0: [172 176 172 162 171 152 158 158 147 137 121 102 121  95 106  83  78  68  71  68  65  69  76  76  67  84  89  88 103 102 100 137 108 120 126 133 149 142 158 166 168 178 172 186 170 153 162 145 140 145 141 140 137 147 149 146 156 169 174]
1: [ 56  62  68  97  85  83  96 101  96 113 104  92 106 114 113  84 119 126 110 120 140 152 150 171 195 198 209 220 226 218 229 229 232 225 209 209 186 177 165 167 153  95 116  84  99 103  97  89  84 100  76  64  65  54  78  57  60  67  71]
2: [140 134 142 150 138 175 184 188 189 195 232 197 243 249 245 245 233 254 229 240 235 200 216 177 176 160 157 136 128 119 111 102  93  87  88  68  66  68  65  85  43  48  58  28  33  56  18  30  27  24  16  23  33  31  40  53  91  56  67]
3: [121 125 135 126 132 138 150 158 166 168 145 140 155 147 141 128 126 135 117 110 109 108  99 104 101 103 110 109 106 101 119 110 126 102  88 112 117 122 131 147 121 148 134 144 158 148 157 156 151 149 152 140 148 129 110 128 132 118 120]
4: [113 130 112 126 116 135 138 138 161 173 181 193 189 203 204 229 244 211 215 207 196 186 182 175 144 164 157 143 137 116 110 114 103  91 103 124 104  96  98  45  83  94  77  68  79  72  66  63  52  49  76  77  83 100  95 107 105 116 120]
5: [142 167 160 166 160 164 174 182 175 187 176 174 162 154 150 144 129 103 103  73  93  95  66  83  92  81  99  91  87  82 110 102  89  99  86  97  94 106 102 111 110 132 119 143 142 150 151 138 155 155 145 155 138 141 151 156 137 113 115]
6: [139 147 152 154 148 144 156 151 138 131 117 127 105 112  78  84  90  76  75  78  84  95  98 106 108 102  97  95  97 114 130 127 131 131 142 135 143 170 171 173 173 157 173 160 168 144 145 149 166 149 158 140 160 151 169 162 164 161 172]
7: [ 56  74  92 108 111 107 104 107 117 103 103  99 102  81 109 123 121 126 156 150 163 167 195 205 213 224 251 236 225 226 222 210 190 175 182 162 182 135 126 107 109 133 116 107  97  88  88  72  82  77  82  64  80  80  75  74  71  64  80]
8: [170 172 170 163 149 142 132 121 112  85  74  71  66  56  61  59  53  61  67  65  79  74  79  84  69 100 103  89 124 121 125 140 140 151 174 166 177 176 175 179 180 172 179 172 142 191 160 152 158 150 176 177 177 181 188 189 185 186 166]
9: [103 115 120 105 115 108 127 105  97 119 115 115 127 131 117 161 161 168 160 177 183 189 184 159 167 168 152 152 146 136 136 134 121 128 146 127 126 130 109 142 115 113 106 114 117  77 136 107 119 115 129 128 124  99 134 129 129 127 111]
10: [119 112 107 106 114 100 100  98  97 112 103 131 135 155 181 173 127 172 178 167 175 178 144 155 163 133 163 130 134 153 120 122 123 122 125 122 121 122 118 117 113  97  97  99 119 119 110  80 116 124 129 132 135 132 123 115 121 140 120]
11: [100  96  98  96  96 109 106  80 105 102  92  90  93 105 104 119 131 124 134 151 176 163 170 183 175 179 175 166 181 159 165 146 144 147 141 126 138 142 124 113 136 136  93 120 111 126 118 125 119  99 120 141 108 133 130 141 114 119 110]
12: [122 118 109 106  91 104 134 127 154 176 166 159 173 181 190 185 187 185 178 169 143 155 170 152 143 136 132 143 119  98 103 102 120  92 102 105 103 108  98 101  91  91  90  92  92  97  93  91  96  97 120 142 108 142 129 132 135 119 119]
13: [114 117 101 113 114 116  89 110 101  95 113 101 104 100 126 118 134 121 163 169 166 184 194 200 203 210 212 201 193 191 185 171 168 155 159 151 131 121 128 131 122 106 114 106 107 100 102  90  99  84  98  70  86  95  87  91  86  99 104]
14: [148 143 154 145 162 170 130 177 179 182 181 178 182 179 171 149 133 135 118 121  94 101 113  89  94  93 101  99 103  91  96 101 109  99 102  83 100 108  95 109  97 119 116 117 131 126 149 144 141 171 154 150 137 141 122 129 120  98 122]
15: [175 155 159 143 149 151 131 125 105  91  98  76  71  78  67  66  49  38  73  75  52  73 100  88 108  94 112 123 125 125 141 122 151 172 162 164 182 172 173 164 169 183 151 156 170 176 169 164 170 177 176 165 173 180 180 173 164 157 149]
16: [122 116  88 105 109 120 116 143 127 135 138 166 164 178 184 186 201 185 214 195 192 190 193 171 172 141 120 128 131 122 113 117 106 106 105 103 105 116  95  97  88  84  90  91  84  83  81  94  87  79 111  96 125 114 127 134 128 140 130]
17: [ 92 123 147 127 144 158 159 166 178 172 187 176 171 160 158 157 141 143 104  90 107 112 106 103 104 106  89 100 102 100 104 110 106  99 100 105 119 101 110 147 109 121 110 120 155 150 136 130 147 151 150 150 171 151 136 138 125 117 117]
18: [122 122 144 137 142 148 156 165 179 162 169 183 181 189 158 159 153 133 126 127 130 120 110 115  92  99 100  97  67  98  98 103  95 115 106 100  93 100 100 115 108 113 105 114 134 137 120 129 144 133 150 142 146 130 139 134 133 140 121]
19: [ 99 117 128 108 105 113 119  89 103  82  91 104 113 111 130 140 135 170 169 177 173 188 194 188 191 211 193 171 178 176 160 154 149 157 135 159 134 128  98 116  77 112 112 110 100 101 100  99  77  91  86  96 100  83 122  97 123 112 117]
20: [101 111 112 113 117 122 121 137 161 157 147 151 157 149 157 133 148 131 144 122 121 118 109 107 121 107 118  98 115 119 117 115 119 136 136 108 129 132 146  96 139 142 138 146 146 151 160 152 149 141 128 142 127 121 125 104 123 134 132]
21: [120 115 107 114 110 113 101 105 114  99 107 116 122 136 129 160 169 174 182 189 182 178 176 168 171 144 140 119 138 146 142 127 133 120  99 119 130 106 116 105 103  88 102  83  97  94  93 109 116 109 123 123 102 120 121 140 126 124 122]
22: [169 163 196 197 178 176 185 185 160 155 137 122 122 115 100  87  96 111  64  79  74  65  56  76  74  83  71  83  88  82  79  75  94 112 101 108 101 116 124 148 142 149 151 160 166 156 161 157 160 164 148 131 151 147 137 148 138 135 129]
23: [180 173 171 189 179 129 135 118  95  94  79  81  62  60  62  67  56  74  62  60  74  81  71  93  85  86  97 105  84 108 132 130 142 143 149 158 172 171 170 161 196 165 163 160 164 168 149 156 151 146 163 169 182 181 186 187 180 180 174]
24: [152 118 132 143 138 151 167 169 166 170 172 159 175 161 150 142 136 100 110 112 101 102 106 107  84 106  93 105  97 102 105 108  77 105 104 106 116 106 109 124 120 139 133 141 147 150 150 169 167 146 161 146 125 139  99 140 140 128 117]
25: [183 205 204 189 187 185 203 149 135 120 113  73  85  71  61  64  58  64  28  52  52  61  60  65  71  76  65  73  83  93  70  95 104 104 119 131 123 149 156 157 162 155 167 174 181 156 165 155 158 149 145 152 145 150 141 143 176 170 181]

[123 124 115 110 114 124 128 140 137 152 180 159 179 181 183 179 195 211 182 171 167 156 145 140 116 136 110 123 117 108 112 115 105 116 110  81 102 108  92 107  97  90  93  85  91 115 116  94 107 117 118 122 137 120 134 134 130 110 128] 12 16
[126 134 142 157 151 153 160 170 176 164 161 160 144 127 130 112 115 106  91  96  94  90  96  85 115  86  83  82  95 103 104  99 145 117 130 107 126 124 111 146 161 139 144 156 191 160 156 151 138 146 156 153 123 140 107 139 137 144 143] 3 24
[101 100 102 115  83 102 107 109 101  97  86 101 102 112 114 101 156 139 161 176 185 198 208 203 217 209 224 211 213 193 184 177 182 151 148 139 137 125 125 105 113 102  95 103  92  81  93  82  82  73  57  77  87  87  76 117  90 108  95] 13 19
[109 122 140 130 141 153 152 171 177 219 189 223 211 205 193 200 190 170 175 157 118 141 126 144 123 104  95 116  89  96  95  89  83  91  96  96  43  66  80  79  73  71  74  76  83  84  86  94 101 117 118 107 123 133 121 115 137 131 116] 12 18
[121 111  96 143 149 149 162 155 160 178 179 170 175 180 175 162 158 139 136 139 125 120 102  75 107 107  88 105  94  99  56 100 114  95  88 109 112  99 125 101 101 115 111 105 127 127 140 140 143 145 136 149 140 146 136 136 130 129 116] 18 14
[220 222 233 234 221 204 217 197 192 172 150 129 127 102  85  88  84  64  59  60  52  36  37  48  55  67  58  50  66  77  75  64  64  70  72  79  80  78  82  90 100 104 122 143 123 144 139 152 158 179 170 146 139 154 150 138 123 131 109] 22 5
[147 120 104  91  86  74  86  71  62  60  60  51  71  59  62  54  49  66  78  80  85 105  92 126 129 143 132 141 158 167 173 204 174 171 177 167 172 187 171 183 176 187 186 173 180 179 182 186 216 193 189 182 158 160 135 125 126 103 108] 15 8
[109 113 115 112 101 105 113 123 126 122 125 161 160 159 158 163 134 158 153 152 158 146 124 107  98 118 108 112 120 118 113 119 113 147 120  84 127 112 121 115 117 117 110 131 127 126 144 148 146 151 142 139 145 130 124 111 125 113 120] 20 3
[ 85 100  96 107 110 107 106 111  82 119 105 109 106 122 112 114 111 131 147 148 165 210 198 214 232 232 242 243 241 228 230 222 212 192 180 170 165 140 135  98 128 113 110  60  91  87  86  81 109  75  61  50  58  53  59  54  50  62  65] 7 1
[147 145 168 171 182 189 200 204 213 219 208 198 216 207 201 184 181 132 148 141 134 105  98 136  94  86  87  77  82  77  65  77  73  85  65  83  77  74  64  71  60  72  72  81  72  93  90 122 103  98  86 125 120 139 137 136 148 143 128] 18 14
[135 139 134 137 151 155 152 158 148 144 147 131 126 130 114 100  91  87  89  93  89  88  82  83  94 107  96 106  89 109  86 117 122 135 148 130 147 143 149 164 164 163 180 168 166 144 147 144 153 165 144 126 139 144 140 155 168 164 148] 6 0
[111 113 124 109 142 140 120 156 162 137 177 184 175 171 181 138 153 155 141 139 129  94 106 120 103  96  94  92  97  96 101 102  85 109 108 112  68  99  95 112 105 116 126 110 133 123 124 141 140 143 147 144 140 142 135 143 114 119 120] 18 14
[119 127 125  93 116 121 139 137 131 131 157 182 171 179 176 173 180 172 153 136 140 120 120 128 118  94 113 103 112 119 110 102 107 108 100 123 103 110  81 111  97 107 116 126 119 117 127 122 132 104 140 143 139 137 132 124 131 108 119] 18 12
[117 117 113 101 110 105 105 110 117 125 136 144 139 164 172 173 203 188 201 200 193 198 181 195 170 160 149 164 137 137 134 125 117 117 131 112  90 106 118  89  94  96 100 102  95  62  88  90  98  78  89 102  94  95 112 143  90 129 131] 16 21
[ 99 117  70 121 107 116 127 130 133 141 141 156 136 142 149 140 141 129 131 107 120  95 121 125 103 119 108 115 103 106 138 124 122 123 112 121 127 128 126 141 138 140 148 154 153 154 156 144 132 136 149 122 130 138 127 128 123 135 132] 20 3
[238 206 179 154 133 122 118  80  58  79  51  41  37  16  25  11  15  20  24   9  26  17  26  25  42  23  42  45  52  48  62  63  72  91 116 103 117 153 141 142 181 168 178 171 160 176 177 173 169 154 151 157 159 133 153 156 136 155 159] 25 23
[120 133 124 136 121 144 141 156 191 187 157 184 174 165 164 158 141 144 139 132 117 123 106 107 111 102  66 106  99 103 105 100  99 109 123 102 106 126 105 102 118 118 119 103 141 136 134 143 124 128 129 151 142 137 134 150 129 116 121] 18 17
[130 125 134 117 110 105 105 103 123 134 158 175 183 191 203 226 211 234 238 255 241 237 229 207 204 189 193 149 166 132 134 124 113  96 127  97  95  82  70  70  73  74  45  69  53  49  44  47  42  44  48  48  44  42  61  77  48  78  92] 4 2
[129  92 133 135 137 149 168 171 176 222 208 224 226 248 255 255 255 255 255 255 255 229 231 212 201 192 185 157 147 127 120 109 100  89  83  75  62  69  68  58  59  56  47  29  29  40  23  15  19  20   0  44  10  28  32  28  34  50  45] 2 4
[121 123 126 138 139 136 148 147 130 141 133 144 127 115 113  89  88  92  99  89 122  88  94  88 133 103 117 103 124 110 121 115 140 141 147 141 163 174 168 160 157 174 181 165 156 161 150 156 143 146 157 129 143 139 158 155 154 150 152] 6 0
[115 109 109 106  99 105 111  99 121 114 133 125 157 174 146 150 146 153 142 133 152 153 136 125 120 120 122 110 118 128 127 127 131 148 128 142 125 122 129 115 129 115 134 139 140 137 148 150 148 152 141 133 141 126 118 102  89 105 141] 20 10
[119 117 112 137 148 140 147 166 165 163 163 177 139 154 159 159 155 145 129 126 119 114  98 102  93  95 101 104 105 112 100 103  96 120 122 102  87  94 108  95 115 115 106 125 116 134 134 136 143 141 143 149 133 142 135 109 120 110 136] 18 14
[108 118 110 112 114 117 118 113 110 143 137 156 145 176 174 180 194 180 199 187 200 181 174 145 162 141 148 146 121 125 117 101 119 110 108  97 106 106 121  99  96 107  93  91  87  88  90  98 100 121 111 103 125 141 130  99 129 134 137] 16 12
[ 84 101 102 101 100  85  63 114  92  93 100  96 100 105 126 119 154 129 127 155 163 161 152 155 160 150 145 151 156 150 146 141 147 141 143 166 135 142 155 138 154 116 131 123 139 131 148 122 140 155 148 142 147 135 129 114 107 112 101] 11 9
[ 95 110 126 108 109 100 104  89 109 101  95 102  97 106 102 119 152 156 151 172 173 192 200 201 207 215 207 205 201 184 187 177 172 160 142 143 141 116 141 118 131 124 152 106  98  98  67  88  89  82  84  91  89  94  80 100 103 110 119] 13 19
[237 215 200 168 167 130 133  98 137  79  74  52  35  38  25  36  66  26  46  28  31  45  37  30  52  38  52  47  55  62  79  65  72  76  86  88  85 118 135 127 154 145 150 169 166 149 170 167 169 160 162 145 148 147 148 139 143 141 139] 25 0
[105 118 106  93 103 112 110 114 120 141 123 161 137 153 165 163 170 167 169 166 169 157 148 140 133 123 130 119 121 123 126 120 101 121 149 124 110 114 117 110 112 130 110 110 122 126 119 143 143 149 128 143 127 138 139 136 137 119 137] 10 9
[119 118 117 112 105 107 107 103 108 106 128 132 148 167 174 178 197 202 210 205 214 212 204 191 200 181 170 166 134 150 133 140 124 124 108 113 114 113  96 105 100  84  80  91  80  70  84  80  52  75  65  84  89 104 105  97 132 126 120] 16 21
[137 141 129 131 122 115 122 117 113 110 126 132 140 148 168 182 198 217 236 240 252 255 255 255 255 255 255 255 255 255 255 255 255 237 240 220 218 174 162 124 126 114  98  92  61  53  46  20  18   1  25   0  33   5   0   0   0   0   0] 7 1
[155 167 157 167 175 195 171 170 200 154 154 121 106 124 110  96  87  88  88  81  73  84  85  88  84  68  92  98 102  79 100  93 107 106 103 125 120 114 140 116 145 133 156 164 146 157 160 165 184 171 152 146 137 142 129 132 124 133 134] 22 5
[135 133 133 125 147 156 153 152 151 162 135 142 123 104  93  84  72  92  90  87  73  89  88 103 106 123  96  98 114 108 118 112 128 137 137 135 144 138 156 170 170 165 193 161 170 170 148 150 159 138 143 140 146 137 161 152 157 130 160] 6 0
